x = ((11, 0, -12, 6, 6), (-21, -1, 2, -3, -17), (37, -27, -15, -22, 12), (-30, -10, 4, -6, -31), (13, -34, 3, -30, 5), (-6, -40, 31, -13, 16), (-8, -31, -16, -29, -14), (-4, -26, -9, -14, -21), (-11, 10, -35, -35, -6), (-12, 14, 4, 34, 15), (-10, 0, -18, -20, 25))
x[0, 0] -> 11
x[10, 1] -> 0
x[7, 1] -> -26
x[10, 2] -> -18
x[3, 4] -> -31
x[1, 2] -> 2
x[10] -> [-10, 0, -18, -20, 25]
x[6] -> [-8, -31, -16, -29, -14]
x[3] -> [-30, -10, 4, -6, -31]
x[0, 2] -> -12
x[6, 2] -> -16
x[8, 3] -> -35
x[7] -> [-4, -26, -9, -14, -21]
x[4, 4] -> 5
x[:, 3] -> [6, -3, -22, -6, -30, -13, -29, -14, -35, 34, -20]
x[5, 1] -> -40
x[:, 1] -> [0, -1, -27, -10, -34, -40, -31, -26, 10, 14, 0]
x[4] -> [13, -34, 3, -30, 5]
x[1, 1] -> -1
x[10, 0] -> -10
x[9] -> [-12, 14, 4, 34, 15]
x[:, 0] -> [11, -21, 37, -30, 13, -6, -8, -4, -11, -12, -10]
x[4, 2] -> 3
x[8, 4] -> -6
x[4, 0] -> 13
x[3, 0] -> -30
x[7, 0] -> -4

arr = 5929  6277  6378  2662  5936  6070  5642  3875  6133  8333
arr[0] => 5929
arr[7] => 3875
arr[8] => 6133
arr[6] => 5642

B =
array([[-38, -29,   5, -33,  19, -49, -35, -36],
       [-37, -45,  23, -42, -13, -41, -33, -36],
       [ 27, -35, -37, -36, -37, -17, -37, -38],
       [-40, -29, -38, -30,   1, -48, -39,  21],
       [-42, -49, -39,  25, -29,  -8, -36, -32],
       [-36, -25, -34, -32,  -9, -32, -40,  22],
       [-43,   5, -42, -37, -31, -40,  -8, -25],
       [  8, -36, -36, -36, -40,  16, -35, -36]])
B[-8][0]	-38
B[-8][7]	-36
B[-7][5]	-41
B[1][-7]	-45
B[-4][-6]	-39
B[6][-4]	-31
B[:, 6]	[-35, -33, -37, -39, -36, -40, -8, -35]
B[-8][-3]	-49
B[0][6]	-35
B[:, -7]	[-29, -45, -35, -29, -49, -25, 5, -36]
B[-3][1]	-25
B[:, -4]	[19, -13, -37, 1, -29, -9, -31, -40]
B[0]	[-38, -29, 5, -33, 19, -49, -35, -36]
B[-8][4]	19
B[2][-3]	-17
B[-2][3]	-37
B[-3][2]	-34
B[0][1]	-29
B[3][6]	-39
B[4][3]	25
B[-6][7]	-38
B[-4][-1]	-32
B[-3][7]	22
B[-4][-4]	-29
B[1][4]	-13
B[-5][-8]	-40
B[-8][2]	5
B[-4]	[-42, -49, -39, 25, -29, -8, -36, -32]
B[6][5]	-40

data =
2,-16,8,33,31,9,14,37,41,-18
-23,46,-22,-29,-31,7,8,18,0,-3
-19,-11,-20,25,50,-7,-10,25,-18,-33
4,-30,-4,-6,-27,-20,-25,-7,-59,8
18,-1,7,1,-7,29,16,-31,36,59
Indices start at 0.
(0, 0): 2
(0, 6): 14
(2, 0): -19
(0, 1): -16
(0, 8): 41
(2, 6): -10
(1, 9): -3
(4, 0): 18
(3, 7): -7
(4, 9): 59
(1, 0): -23
(3, 1): -30
(4, 7): -31
(4, 4): -7
(4, 1): -1
(0, 4): 31
(1, 6): 8
(1, 4): -31

M =
[[ 22 -21   9 -39  24  44  35 -41  36  -7 -44]
 [ 24   4  33   0  -7  51 -50  35   1   4 -48]
 [ 18 -23  14 -37  20  38  34 -38  31  -8 -37]
 [ -5 -32  -5 -20  15  13  35 -55  17 -23 -44]
 [ 13 -22  -2 -54  38  16   6 -26  30 -31 -28]
 [ 24 -24   3 -54  38  12  -6 -18  29 -22 -28]
 [ 16 -17   3 -54  40  15  -3 -21  29 -24 -25]
 [ 29   4  31   2 -16  50 -45  44  -4  -5 -42]
 [  4 -20 -11 -19  21  10  44 -54   8 -17 -46]]
Indices start at 0.
(0, 0) -> 22
(8, 9) -> -17
(0, 5) -> 44
(6, 10) -> -25
(8, 6) -> 44
(4, 9) -> -31
(5, 1) -> -24
(1, 0) -> 24
(8, 7) -> -54
(2, 4) -> 20
(0, 4) -> 24
(7, 2) -> 31
(4, 1) -> -22
(2, 0) -> 18
(5, 7) -> -18
(4, 5) -> 16
(4, 7) -> -26
(7, 8) -> -4
(5, 2) -> 3
(3, 3) -> -20
(5, 10) -> -28
(4, 2) -> -2
(1, 5) -> 51
(7, 9) -> -5
(5, 4) -> 38
(1, 8) -> 1
(5, 0) -> 24
(3, 2) -> -5
(1, 10) -> -48
(7, 0) -> 29
(1, 2) -> 33
(2, 6) -> 34
(0, 7) -> -41
(6, 0) -> 16
(0, 6) -> 35
(0, 10) -> -44
(3, 9) -> -23

X =
[[3 6 6 3 2 6 6]
 [4 5 5 4 3 5 5]
 [2 7 7 2 2 7 7]
 [3 6 5 3 3 5 5]
 [4 4 4 5 5 4 4]
 [2 7 7 2 1 7 7]
 [6 2 2 6 7 2 2]
 [7 1 1 7 7 2 2]
 [6 2 2 6 7 2 2]
 [2 7 7 2 1 7 7]
 [6 2 2 6 7 2 2]]
Indices start at 0.
(0, 0): 3
(8, 1): 2
(6, 0): 6
(9, 0): 2
(6, 6): 2
(9, 6): 7
(9, 3): 2
(3, 3): 3
(2, 0): 2
(3, 2): 5
(1, 2): 5
(6, 5): 2
(6, 3): 6
(0, 3): 3
(3, 4): 3
(10, 0): 6
(10, 1): 2
(2, 5): 7
(7, 0): 7
(3, 6): 5
(5, 4): 1
(5, 3): 2
(2, 4): 2
(4, 4): 5
(7, 4): 7
(0, 1): 6
(8, 0): 6

m =
173.3,-81.7,-96.4,168.7,-102.7,178.3,189.7,178.4
-85.3,127.5,142.2,-89.6,137.2,-83.4,-95.6,-76.7
-122.7,161.8,176.4,-121.9,167.9,-117.1,-140.8,-136.4
156.6,-76.9,-82.6,158.9,-96.6,163.1,173.5,159.8
m[0][0]: 173.3
m[:, 1]: [-81.7, 127.5, 161.8, -76.9]
m[0][7]: 178.4
m[2][6]: -140.8
m[3]: [156.6, -76.9, -82.6, 158.9, -96.6, 163.1, 173.5, 159.8]
m[2][5]: -117.1
m[3][5]: 163.1
m[3][0]: 156.6
m[3][7]: 159.8
m[0][3]: 168.7
m[0][6]: 189.7
m[3][3]: 158.9
m[2][2]: 176.4
m[1][0]: -85.3
m[2][1]: 161.8
m[1][3]: -89.6
m[0][4]: -102.7
m[3][2]: -82.6
m[:, 5]: [178.3, -83.4, -117.1, 163.1]
m[0][1]: -81.7

a =
[[-23, 13, -28, -9, -13, -24],
 [-10, -11, 14, -5, 15, -43],
 [-23, -20, 14, -19, -20, 15],
 [-10, 7, -22, -12, -27, 34],
 [-1, 25, -46, -2, -13, 1],
 [-15, -17, 32, 15, -6, 15],
 [34, 7, -4, 2, 5, 34],
 [16, -17, 38, 15, 26, -9],
 [7, 13, -34, -26, -2, -14],
 [12, -11, 32, 22, 5, 25],
 [-41, -11, 8, 2, -23, 1],
 [20, 1, -16, -33, 5, -4],
 [12, -14, 32, 12, 26, -24]]
Rows and columns are counted from 0.
(0, 0)	-23
(6, 4)	5
(2, 5)	15
(5, 5)	15
(2, 0)	-23
(12, 2)	32
(0, 3)	-9
(1, 4)	15
(12, 5)	-24
(9, 0)	12
(11, 2)	-16
(4, 5)	1
(1, 3)	-5
(2, 3)	-19
(5, 2)	32
(7, 2)	38
(5, 4)	-6
(11, 0)	20
(5, 3)	15
(10, 2)	8
(8, 1)	13
(10, 4)	-23
(9, 3)	22
(10, 0)	-41
(8, 3)	-26
(8, 2)	-34
(8, 5)	-14
(3, 3)	-12
(2, 2)	14
(9, 4)	5
(7, 5)	-9
(6, 5)	34

grid =
[[32 22 74 33 30 74]
 [78 84 28 79 80 30]
 [36 27 76 31 31 71]
 [75 87 29 81 80 29]
 [76 84 28 75 79 33]
 [34 25 76 32 29 74]
 [76 85 30 77 82 33]
 [35 28 79 32 29 70]
 [34 23 76 29 26 74]
 [33 26 77 35 27 76]
 [33 23 75 32 30 70]
 [74 82 27 77 82 34]
 [78 84 27 76 78 32]
 [32 23 74 34 31 72]
 [32 30 74 29 30 66]]
grid[0,-6]: 32
grid[:, -3]: [33, 79, 31, 81, 75, 32, 77, 32, 29, 35, 32, 77, 76, 34, 29]
grid[13,-4]: 74
grid[14,1]: 30
grid[3]: [75, 87, 29, 81, 80, 29]
grid[8]: [34, 23, 76, 29, 26, 74]
grid[7,1]: 28
grid[-6,-2]: 27
grid[12,-6]: 78
grid[-7,-6]: 34
grid[12,-2]: 78
grid[11,-3]: 77
grid[-8]: [35, 28, 79, 32, 29, 70]
grid[6,-5]: 85
grid[-14,-4]: 28
grid[-6]: [33, 26, 77, 35, 27, 76]
grid[-14]: [78, 84, 28, 79, 80, 30]
grid[2,4]: 31
grid[-9,3]: 77
grid[5,-6]: 34
grid[5,5]: 74
grid[-12,2]: 29
grid[-11,-5]: 84
grid[0,-1]: 74
grid[13]: [32, 23, 74, 34, 31, 72]
grid[-14,1]: 84
grid[3,5]: 29
grid[12,-4]: 27
grid[-4,4]: 82
grid[-5,-2]: 30
grid[3,-6]: 75
grid[-15]: [32, 22, 74, 33, 30, 74]
grid[-4,-6]: 74
